Here are some points:
-27 -2 22 12 65 38 -39 57
22 0 -53 -18 35 -50 -27 -1
45 -40 -30 -30 35 -12 -38 45
-29 11 -15 -17 -12 -60 5 -31
-46 32 40 40 -6 48 15 -8
22 0 -47 16 -17 -52 22 -51
-25 44 11 -17 12 7 41 -13
-31 16 -8 -5 17 -16 -39 19
31 -35 -7 2 38 8 -46 58
10 -29 19 -8 -26 31 -27 25
7 -31 -14 32 4 6 -30 18
23 -21 17 12 -5 26 39 -27
-91 38 87 22 30 70 13 -10
-69 90 99 -18 20 53 37 -38
54 16 -32 -22 -49 -88 37 -60
54 -25 -40 10 -33 -20 -20 5
26 -35 -7 -13 -22 -60 5 -12
32 -36 34 55 -47 45 -56 36
4 -28 -22 6 32 -4 20 7
23 -23 -50 28 -10 -44 32 -67
3 -3 -36 22 63 15 -17 41
-18 -4 -10 -22 8 -10 12 -21
16 -52 -9 26 10 15 -14 46
-22 49 64 28 8 65 49 -37
3 -3 19 14 -38 3 -3 -13
-39 33 24 -11 15 -6 -8 -6
18 more points follow, each with its number after it:
-15 -9 -20 -8 14 27 -45 34 0
9 2 -26 6 10 -23 33 -23 1
-53 46 58 -20 5 46 27 -24 2
13 19 -13 -27 -54 -56 20 -13 3
-6 -40 -1 -7 3 19 -67 51 4
47 -52 -26 -16 -11 -14 -45 32 5
26 -35 -69 13 31 -32 -37 37 6
26 1 -19 6 -63 -42 32 -8 7
8 -12 -18 27 -37 -13 37 -35 8
6 -2 -5 0 -3 -15 -2 2 9
0 4 -19 10 46 1 1 31 10
-19 38 27 -28 -13 -7 34 -22 11
-18 26 27 -67 22 14 1 11 12
-52 0 83 -31 69 93 -3 41 13
24 -20 38 7 -14 18 -71 57 14
12 9 -22 -5 2 -13 8 9 15
19 -21 -25 -10 19 -28 -19 38 16
44 -33 -58 -10 -23 -38 1 16 17
Which two of these numbered points are nearest to each point below, looking only along the 3 directions in which the first points spread most? Their numbers follow each, nearest first.
33 -10 28 31 -32 66 -73 29 > 14 4
40 -17 -45 -27 -5 -38 -48 -7 > 17 16
7 5 -23 35 -51 -53 41 -47 > 7 3
6 -6 -38 -24 24 -29 31 -18 > 1 15
23 2 -33 4 42 0 -26 21 > 16 10
-20 -22 15 6 24 6 -43 24 > 0 10
14 2 -41 6 4 -66 33 -64 > 3 1
49 -40 -14 -72 21 -20 -63 87 > 6 16
33 -32 13 -12 34 3 -57 64 > 4 0
Now 18 new points, numbered from 0 again:
-8 20 -12 37 -11 -28 64 -46 0
34 -12 -9 -5 -23 -21 -9 8 1
16 7 -27 7 -25 -6 3 -18 2
16 10 11 38 -4 55 36 -34 3
-50 34 58 -19 20 43 49 -13 4
-22 -10 10 19 -5 43 -20 32 5
-6 -9 -20 -3 -4 -9 -48 36 6
7 23 8 -12 -26 -26 37 -68 7
74 8 -69 6 -13 -37 -8 20 8
11 11 -49 -9 -36 -44 22 -56 9
12 -32 -23 28 9 7 -21 31 10
-22 -8 -6 29 26 -16 8 -27 11
-44 50 55 -17 -23 9 57 -51 12
3 -15 13 4 40 38 -1 -9 13
64 -16 -40 -52 -25 -50 -6 2 14
-1 -33 -51 -31 39 -49 -24 4 15
-4 -36 -18 30 6 -24 -28 5 16
44 -30 4 8 -9 -21 -20 18 17
Which two of these numbered points are nearest to each point below, looking only along the 3 directions in which the first points spread most? Their numbers follow each, nearest first.
22 -55 3 5 -12 -14 -23 12 > 17 16
-74 69 76 -1 -30 -10 88 -87 > 12 4
-16 8 54 39 -25 3 9 -19 > 3 13
-39 14 -32 -5 -19 -1 3 -23 > 11 2
11 -9 -24 9 23 -20 -6 7 > 16 6
25 -16 -25 18 3 10 -38 45 > 10 6
-17 3 -7 14 4 29 -4 1 > 13 11
28 -24 34 8 -21 2 -21 16 > 17 10
9 0 30 31 -8 42 -31 34 > 5 13
